Z: rows in 4 groups, each row roughly a mix of its group's directions:
Z (144 x 11):
[[-49   7 -13 -66 -25  20  -3  22  38   4  28]
 [ 54 -18 -16  25 -11 -50   7 -40  32  13  34]
 [ 48   1  38 -42 -13  62  -8 -10  25 -19 -11]
 [-56  36 -16 -13 -57 -20   8  44  -5 -12  -7]
 [-13 -20  41 -37  22   2 -46  35 -37  43 -11]
 [-12  25 -17  60   7   5 -56  11  37  30 -23]
 [ 65  -9  11 -18 -11 -47  44  -7 -14 -12  37]
 [-42 -26 -16  55 -23   1  11  -7  34  36 -44]
 [-53  27  36  -2  -7  12  24 -56 -14  26  35]
 [-11 -23 -30   5 -40 -30  -5  36  44  15 -57]
 [-29 -12  -3 -27   8 -47  13  69 -22  36   5]
 [ -5  81  10  41  14 -17 -13   6  30   5  29]
 [ -1  25 -32  60  26  30 -28  -2 -12  44  33]
 [ 34 -28  -4  49  37 -52  -1 -30 -32 -17 -11]
 [  7 -68 -22 -54 -26  -6  17 -12 -38   8   0]
 [ 25  17  26 -38 -11 -10  68   5 -29 -27  37]
 [ 51  -8 -27  15   6 -33   5 -37  49  -1  49]
 [-48  63  21 -16 -10  40  11  29 -32  -1   1]
 [ -4  -6  19   4  21 -57  43   2 -63  28  -1]
 [ 28 -40 -52  45  15 -29 -13  45 -10 -16   5]
 [  5 -51  -9 -65   4  38 -25  -5 -39 -16  -4]
 [ 73 -49  -6  -7  17 -24   5 -28  18 -25  20]
 [ 50 -22 -26   1   0  -3 -22  63  17 -20 -44]
 [-63 -11  34   7  -8  45  31 -32  -3  27  27]
 [-17  66  30 -11 -20  -9   4  36 -55  13   5]
 [  2  -3 -13 -26 -13 -57  39  65 -10  21 -16]
 [ 50 -23  22 -43 -48  10  -8  19  37 -34 -12]
 [  1  64  26   1 -24 -36  41  -3 -21  13  43]
 [-36   1  36  -9  10 -44 -62  24  23 -33  -6]
 [-31 -39 -31  -4 -28   3   4  16  39   9 -68]
 [ 82 -14  14 -18  24 -22   4  -4  -2 -39  28]
 [ 12 -15 -26  22  13   7  14 -47 -76 -17  23]
 [-35 -33  18 -31 -34 -38  11  30  57  10  16]
 [-61   0  24  -3 -17  10  26 -67   2  25  18]
 [ 46  -8  44  18 -63  -8  -1  44  16  11   4]
 [ -5  -5   1 -55 -13  59 -26  15 -56  -3   0]
 [-13  32 -25 -69  28 -32 -15  14  25 -18  33]
 [  5 -48  -1 -37  31  10 -47 -54  -3  -9  29]
 [  4  16   9  14  -5  61  -4 -19 -75 -12  20]
 [-43   3   8 -23   5  48   8  17 -66  27  25]
 [ 38  25 -22  39  34  38  -4 -17 -57 -10 -21]
 [-57 -27  38  -7  52 -22 -26  18 -19  29  -4]
 [-26 -10 -13  10  16  31  -8  31  76 -42   0]
 [-25  21  -6  -5   0  65 -16  19  55 -24  35]
 [  7  65   3  33  15 -48  -9  10 -41  20  26]
 [ 38 -22  36   7   5  15 -25  12 -55  44  38]
 [-20  29 -21 -39 -44  60   6  -5  33 -11  29]
 [-11 -30  -6  52 -14  28  48  46  -3  38  10]
 [-36   9 -50  54   1 -44  14 -23 -34  -8  16]
 [  4  69  46  -2 -13  -2   2  31 -52   4   2]
 [ 12  -3   7 -59 -36 -11  -7  48  37 -31  32]
 [ 19  75  40   4  -7 -28  14  23 -31   1  27]
 [ 31  -7 -11  -1 -36  76 -47  -8 -11   0  11]
 [  0  18 -65 -22  18 -53 -24  10  14 -18 -39]
 [ 35 -38 -33 -21 -27 -19 -12  42  18 -55  17]
 [ 25 -15 -33 -42  32   9 -22  59  29 -29 -18]
 [-17 -58  -1 -69   1   2  13 -13 -43 -15 -10]
 [  1 -42  17   3  23 -56 -45  -6 -32  39  21]
 [-35 -17 -33 -24  56  35   4 -51  -5 -18 -19]
 [-23 -27 -22   0  30  10  25  -8 -71  37  31]
 [  0   1 -16 -22 -10  42  50  23 -60   9  39]
 [ 40 -15   1  33  10 -41  37  65   8  23  -9]
 [ 20 -27 -29  58  24  29   7   5   5 -31 -55]
 [-14 -17   1  36 -45 -16   3  46  30  45 -41]
 [  9 -57 -38  15  22 -16   5 -29  64 -10   2]
 [ 66  -8 -30  12 -19 -58 -24  13   6 -25 -15]
 [-14  23 -51  59 -11  36  41  -4  -7  22 -21]
 [-15 -23  29 -26 -27 -34  49  42  50  -1  -1]
 [-43  -9  23   3  40 -36  51  43  24 -11  16]
 [ 21  50  -4  64  13   3 -19  17  53   3   8]
 [ 45 -30  50  -4 -14  22  -5  51  25  18  33]
 [ -3 -14 -34  10   9  -5  20 -47 -73 -25  26]
 [ 40  45  38 -32   5 -18  18  24 -44 -26  28]
 [ 58  -4  40 -20  -4  23  -2  12  61  -2 -32]
 [ 24 -13  -7  41  25   4  11 -33 -80   5   1]
 [-58 -24 -35 -38 -11  28   9  37  28 -21 -25]
 [ 36  -6 -10   6 -10 -50  -6 -33  59 -36 -29]
 [  2  28   1 -11  -1  51 -28  13  70 -27  28]
 [  8 -19 -15 -18   3 -48  41  69 -23  14  18]
 [-16 -37  12 -66 -15   0  30 -12 -58  -9   0]
 [ 67 -30   1  10  12  11 -19  66   9 -17  -1]
 [ -7 -14 -16   0 -30  79 -47 -11 -16   3  24]
 [  2  26  15   7 -14  66 -33 -58   9 -27  -4]
 [-28   0  16   7 -16  35 -23 -37  79   1  12]
 [-11 -22  20  39  49  46   0 -13 -36  44  19]
 [ 16 -29 -46 -26  27   3 -19  64  22 -35  -9]
 [-42 -28 -12  44  -3  75   9   0  -8  10  18]
 [-39   5 -10  -1 -10   4   4 -26  83 -30 -23]
 [ 54  27  31  23 -18  14  32  38 -33   0 -39]
 [ 39 -17  11 -45 -17 -26 -29  19  48 -42 -25]
 [-28  32 -33  62 -11 -29  37  22 -31  15  -2]
 [-30 -43  18 -19 -37 -27  23  28  63   4   1]
 [-13  18   2 -33 -19  62 -51 -35  -2 -16  30]
 [-52  14 -21 -55 -29  -2  -6  34  42  20  16]
 [ 43 -15   0   9   4 -43  32  46  57  13 -13]
 [-10  17   8  30 -50 -36   1  26  22  47 -48]
 [-49 -54   6  -2   0  40 -16  -8  39 -44 -11]
 [ 23  14  17  -2  18 -11  73  -4  29 -46  32]
 [ 77  21   1  35  16 -33 -21  20 -31  -8   3]
 [-35 -16   5  -9  28  34  14  17 -64  40  33]
 [ 41  -8  28  11  29 -25  -2  67   2  27  38]
 [-58  40 -22  35  29  18  22 -35 -20  20  20]
 [ -8  20  -7 -54   6  18 -54  17 -29 -22  50]
 [-56  14   3   7 -39  11 -24 -16 -39  55 -20]
 [ 25  22 -19  43  40  41 -12  -9 -62   4   3]
 [-45 -38  -9  16  -8   5 -50 -23  -7  37 -50]
 [  7 -26   8 -72 -15  16  27  -1 -56 -15  15]
 [-35  30 -35  43  14 -12 -26 -30  31  47  24]
 [ 28  -7  44  68 -33  14  11  19 -26  29  -5]
 [-16   7 -32 -24 -22 -13  35  25 -62 -32  38]
 [-65  46  -5   6 -30 -27  14 -37 -15  22 -20]
 [-26  17  16 -62  24 -19 -32 -19 -39 -34  26]
 [-24 -29  33  19 -16   0 -22 -65  39  37   5]
 [ 16 -11  56 -21  15 -33 -28  41  29  10 -46]
 [  5  28  -1 -42  43  20  -4 -47 -33 -41  31]
 [ 54   8 -16  13  28 -19  18  -4  54 -32  45]
 [ -5  49  29  32  45  11 -37  39  14 -24 -27]
 [ 41  21  39  57  -8 -12   0 -34 -27  38 -19]
 [ 28  -2  -1  23   8 -43  48 -24 -20  -4 -65]
 [ 31  -5  12   0   3 -62   4 -31 -56  33 -23]
 [ 48  24  -6 -11 -13 -24  49  59 -32   8  -7]
 [ -1  -9  41  -4  16 -31 -36  38  68   2 -22]
 [-34 -36   0 -55  21 -19 -44 -16  27 -21  34]
 [-21  36  58  17   8 -31  31  30 -30 -10 -39]
 [-35  54  -3 -36  58  -7  -4 -32  -8  16  25]
 [-10  31 -24 -14 -36  52  53   8 -38  23   5]
 [ 63   7  20 -47  10  -2  -3  14 -38 -34  34]
 [-36  12 -32 -10 -11 -11  25  -9  56 -47 -44]
 [ 64  23  23  16 -21   0  24  38 -25   7 -46]
 [-12  24 -30  13  12   3  -6 -71   2 -32 -53]
 [ 48  13 -21  25 -24   1  34 -43  22 -55  -5]
 [ 16  33  29   6 -28  -2 -34   5  64 -34 -37]
 [-45  -2   0 -32 -10  66 -29  14 -40   6 -24]
 [-17  26  10  28 -53 -26   3  25   9  41 -56]
 [ 55   6 -13   2  43 -12  -1  16  47 -44  34]
 [-38 -15   2  -9  13 -37 -45 -43 -41  33  28]
 [  1  59  45  -8 -25 -21  15  22 -58  13   6]
 [  2   1  37  41 -44 -16   8  21  25  63 -21]
 [ -3 -24 -34  22  19 -28  11 -53 -50 -34  28]
 [ 12  36  53 -26  40  27   0  -8 -10  14  55]
 [-35 -11 -10 -14  18  21  22  10 -72  48  17]
 [-65  44   2 -10 -15 -17  17 -52 -23   9  21]
 [ 21   5 -47  -7 -27 -66 -22  17  23 -13 -39]
 [ 59 -29 -20  12  15 -45   8 -25  42 -12  32]]
the four rows of each list that fit no group, in list order (the others fit one group, some only roughly):
    q_282: [  6 -25 -22 -22 -31  10  -4  54  34 -17 -61]
    q_109: [ -8  -6  -1 -63 -56 -14  -3  16  49 -26   4]
    q_405: [ 22 -11  52 -24  -3  17  29  60  34 -16  27]
    q_304: [-33  16 -21  31  50  -4   3 -51 -21  38 -33]
    q_755: [-20   2 -12 -59 -22 -57 -15  50 -13  -6  12]
    q_973: [-44  -5  53 -35  11 -38 -46  18 -15  17  15]
    q_330: [ -6  40  21 -37  26 -10  -8 -49  -5   4  64]
    q_648: [ 52  54  47  14 -13  -7  30  21 -28  17 -10]
    q_337: [-21  43   5 -25  -7  32 -23  18  41 -50 -42]
    q_816: [ 48  42  -2  31  13 -23   1 -17  43  -8  52]
    q_152: [ -9 -27  24  18   7 -42  -1   5 -62  46 -35]
    q_454: [ 48 -33  52  -2   3 -32  29  16  37  -9 -32]
 -> q_973, q_648, q_337, q_152
    q_73: [ 30  41 -40  32  14  10  17  60 -34  13   9]
    q_740: [-17   1   3   0 -63   7 -18  18  54  37 -40]
    q_498: [ 32  19  26 -16  19  -3  66  32 -12 -15  49]
    q_860: [ -4  53  56 -38 -39  -5   7 -15   1   2  38]
    q_639: [ 47  14   4 -35  34 -57 -29  29 -24 -22  -4]
    q_237: [ 63 -10  33  -2  -3 -33 -11  48 -21 -15 -38]
    q_470: [-27 -14  25 -37 -59  13  12  31  52  11 -15]
    q_954: [ 61  -8   8   4  27 -61   7 -23  23 -22  29]
    q_791: [ -2  33 -15  12 -34  48  23   8   3  13 -71]
    q_823: [ 51   8   6  17  10 -20  19  77  -3  28  11]
    q_705: [  3 -11  -8 -58 -12 -36 -36 -21  41 -48   7]
    q_758: [  8 -55  -2 -77  13  27 -24   8  -2  -5 -12]
 -> q_740, q_498, q_791, q_758
    q_30: [-44  31  11  18 -11  37  30  38  14  55 -19]
    q_613: [-10 -18 -44  61 -35 -11 -10   3  32 -17 -44]
    q_355: [ 13 -21  29  64   9  22   7 -53 -22  35 -13]
    q_53: [  9  24  55 -18 -25  -8   5  37  15  18  64]
    q_558: [-15   2   5  -4 -42  19   9 -66  55 -13 -27]
    q_993: [ 40 -16  31  18 -49  12   9  31  55 -28 -16]
    q_598: [-10  34 -29  56 -25  22  14  45 -32   0 -35]
    q_13: [-53  33   2  13 -64  -9  17   2 -15  11 -43]
    q_235: [-38   7   3  28  62 -26 -39  23  -2  45  -2]
    q_460: [ -8  41 -17  30  25  21 -33 -71 -12  22   3]
 -> q_613, q_993, q_598, q_235
    q_619: [ 79   2 -37 -11  -1  -1  13  33   9 -38 -19]
    q_661: [-46  17  32 -23   5 -30  -9  30 -19  61  28]
    q_113: [-11  31 -23  -9  -6  72  -7 -50 -15 -32  -5]
    q_417: [  0  48  30 -35  14  18  14  54 -38 -34  12]
    q_713: [-28 -58   5  12  22  36 -16 -31  56  15  -8]
    q_883: [  5  22 -21  21  20  76 -15 -20   7 -48 -15]
    q_626: [ 76 -22  22  -3   7 -32 -15  14 -41 -20 -21]
    q_970: [-44 -11 -29 -45  -6 -12  21  21 -53  15  43]
    q_712: [ 38 -48  27  33   9 -38   6 -12 -59   3   3]
    q_36: [-77 -11 -12   1  -1  32  19 -23   8  24 -46]
 -> q_619, q_661, q_713, q_712
    q_252: [ 59 -18 -15 -13 -25 -11 -25  41  26 -21 -49]
    q_911: [ 78 -12  -3  -9  -8   8 -27  12  -4 -34 -47]
    q_44: [  1 -22 -28  37  22 -68  -8  -8 -41  20 -27]
    q_980: [-40  34 -17 -30   6  16  -1 -50 -58 -26  -1]
    q_210: [ 77   9   8  41  -6  14   3 -25  -9 -31 -33]
    q_742: [ 25  11  33   2  -6 -52 -22 -36 -50  19 -40]
    q_37: [ 45 -15  34  13 -48 -38   4  43   3   4 -40]
    q_852: [  5 -31 -22  40  48 -13  17 -43 -38  40   4]
    q_85: [  7  59 -25   1  -8  47 -42 -39 -10  15  27]
    q_89: [ -8  21 -37 -28 -15  48  -2  -8 -70  -3 -26]
    q_206: [ 74  38   0 -13  19 -41  29  -9 -14 -25   3]
    q_584: [-23  23  -9  -2 -37 -42  -6  51  40  36 -31]
 -> q_742, q_37, q_89, q_206
    q_759: [ 51  60  -3 -40  14 -13 -21  12 -42 -12   8]
    q_682: [ 58  37  20  35 -10 -24  33 -40 -23  22   0]
    q_653: [ -5  50  22 -19 -47 -45  29  -4 -46 -15  -2]
    q_277: [-15  26  -8  -5 -30 -36  -1  58  41  38 -34]
    q_162: [-44  27  27  18 -35  26  17   3  -5  40 -57]
    q_722: [  2 -83 -18  17  49   8 -19   5  -3  14 -13]
    q_435: [-24  35 -48   2   3   2 -13 -47 -45 -25 -40]
    q_836: [ 63  28   2   7  63  10 -23   2 -26  -2 -26]
    q_952: [  8  21 -23 -40 -43 -27  32  64   6 -17  -9]
    q_382: [ -6  17  15   5  32 -43 -56   3  44 -29 -38]
 -> q_682, q_653, q_722, q_382
    q_421: [ 37  37  -5 -18  36  -1  22  14 -58 -17  45]
    q_103: [-57   6 -14  34 -40  -2  18  -4  -6  28 -59]
    q_313: [ 22 -25 -48  34  17  28 -22  -8  67   3   9]
    q_471: [ 36  82 -13  28  21 -20 -13 -13   7 -26   2]
    q_834: [-29 -27 -62 -38  27   3  -4 -14  25 -32 -36]
    q_285: [-16  12 -13 -12  34  41  51 -34 -26  21  49]
    q_723: [  1  13  10 -26  -7  48 -16 -57  35 -45 -27]
    q_423: [-44  18  -3  14  40 -49 -33 -22   9  30  42]
    q_967: [ 52 -20  27   6 -57  -1 -14  44  22   5 -33]
    q_116: [ 51 -19   8   8  -6 -12 -48 -48  23 -48 -13]
    q_447: [ 11 -19 -36   2  33 -33  17  67  37  13 -23]
    q_525: [-53  67  -7   1   0 -33   5 -33 -32  17   2]
 -> q_421, q_471, q_285, q_447
    q_935: [-25 -46  14  22 -13 -42  52  10  17  49   0]
    q_340: [-47  -6 -18 -22  -8 -32  29  54 -44  25  19]
    q_986: [  5  -1  16 -40 -58  12  22 -45  19 -26 -44]
    q_80: [-54  32  -6  10 -13  57  34   2  27  37   6]
    q_556: [-73   0   7  19 -31 -15  20 -20   0  34  43]
    q_318: [-45 -71 -23  -5  -3  19   3  -7  11   6 -51]
    q_161: [-39 -39  53 -17  -8 -27 -19 -22  35  34  25]
    q_691: [  2  35  48 -26  15 -24 -31  34  60   9  -7]
    q_987: [-49 -38  39 -33 -15  24  -3  21  -7  21 -51]
    q_323: [ -8 -25  18 -38 -51 -13 -11 -30  59 -20 -24]
    q_706: [ -3 -47  31 -25   1 -45  34  41   5 -32 -33]
    q_796: [ 59 -39  -1  18 -16 -61  12 -32   4  17   8]
    q_593: [-28  -4  14 -44 -29  23  -8  12 -16 -23 -74]
    q_540: [ 33  16 -48   5  58   8  33 -21  -2 -26  39]
 -> q_691, q_987, q_593, q_540
    q_573: [ 14  18 -10  -9 -22 -28 -15 -55  55 -18 -49]
    q_864: [ 18 -29  -1 -29 -37  24  23 -69  35  -8 -15]
    q_169: [-17 -22  34  57 -23  -5 -10  20  56  23 -28]
    q_750: [ -4 -62 -14 -32  23  56   5 -14  14 -39  12]
    q_362: [ -1 -20  13  86 -16  18   2 -47   5   3   4]
    q_392: [-48  18 -37 -11 -14  51  32 -28 -11  17  40]
    q_990: [ 37  24  -7 -28  26 -12 -47  19 -66 -18   5]
    q_28: [ -6 -44   5 -72 -22 -37  11  -4  31  11  24]
    q_583: [-22 -10  11  -5 -44  26  -2 -74  38   2 -24]
    q_50: [ 49 -48  34 -18 -26  25  -3  43  32 -20  11]
    q_349: [-15  -6 -17 -56 -54 -29  -1  11  35 -41  19]
 -> q_864, q_169, q_362, q_28
    q_247: [-42  -1 -31  -6 -17  11 -18 -26 -57   2 -58]
    q_605: [ 27  13  34  27 -11  11 -41 -17  57 -33 -37]
    q_274: [-21  74  34 -23 -38  -4  30   1  10  19  21]
    q_63: [-27  10 -32  67  29   2 -20 -34   7  43  11]
    q_697: [ 24  15  17  53  31 -57  21   0  46 -16   0]
    q_238: [ -3  77  19 -22   5   7  18  33 -19 -21  41]
    q_86: [ 29  -6   3 -37 -20  40  29  -3 -62 -34 -26]
    q_638: [  1  28 -38 -11   5   4  26 -19  31 -76  23]
    q_671: [ 22  39   5  60 -27  14  53  16  24  -5 -24]
    q_838: [-13 -66 -40 -32  -1  10  24 -21 -43   1 -28]
 -> q_247, q_274, q_638, q_838
    q_280: [-57  21 -26  39   1  30 -18  -8  10  12 -58]
    q_826: [ 41   1  42 -35   1  36  -7   2 -58 -36   1]
    q_846: [ 17 -24  65 -33   3  -2 -19  26  34  14  46]
    q_33: [ 38  16 -66   6  -3   8  50  26 -25 -24  18]
    q_202: [-33  16 -53  11   1  36 -29 -20 -53  23  25]
    q_131: [ 31  -7   6  34  65  35  -2 -23 -45  -7  23]
    q_607: [  0  63  14  23  20  15 -48 -31 -43  20   4]
    q_199: [-22 -46  23 -53 -14  -7  30  -5 -54  22  18]
    q_657: [-25 -25  57 -11 -50  39  27  -1  15  15  31]
    q_602: [ -7  36  -1 -61  16 -50   1  17 -47 -19   6]
    q_244: [ 11 -32   6  60 -12  38 -15  14  53  31  14]
 -> q_280, q_33, q_607, q_199
    q_42: [ 37  -1 -23  63  29 -10  34  -3 -18   8 -49]
    q_477: [ -6 -13  12  43  42  44 -12 -68  -3  10   8]
    q_20: [-17   7  48  25  -6  15  27  22 -52  54  18]
    q_446: [ 74  14 -13  14  -2 -20 -26  46 -18 -30 -18]
    q_702: [ -2  35 -50  26  -1  11  47 -27 -22 -25 -48]
    q_2: [ 75  11  -1 -24  44  17 -19  12 -15 -33 -20]
    q_273: [ 15 -11   2  -3 -34  30  54 -24 -37  40  44]
    q_432: [ -5  41 -32  -1 -32  61  20 -24  -5 -35 -32]
    q_618: [ 37 -35   0  35 -27 -52  10 -51   5  28   4]
    q_733: [  9 -74  -2 -13  29  13 -33   9  35   3 -41]
    q_95: [-23 -14 -19 -15  -1 -11  -7  41  74 -14 -44]
    q_545: [ 30 -51 -36  42 -20   8 -13  41  -3 -19 -40]
    q_329: [-48  26 -10   0  -5  33  47  44 -11  48  -4]
 -> q_20, q_273, q_733, q_95
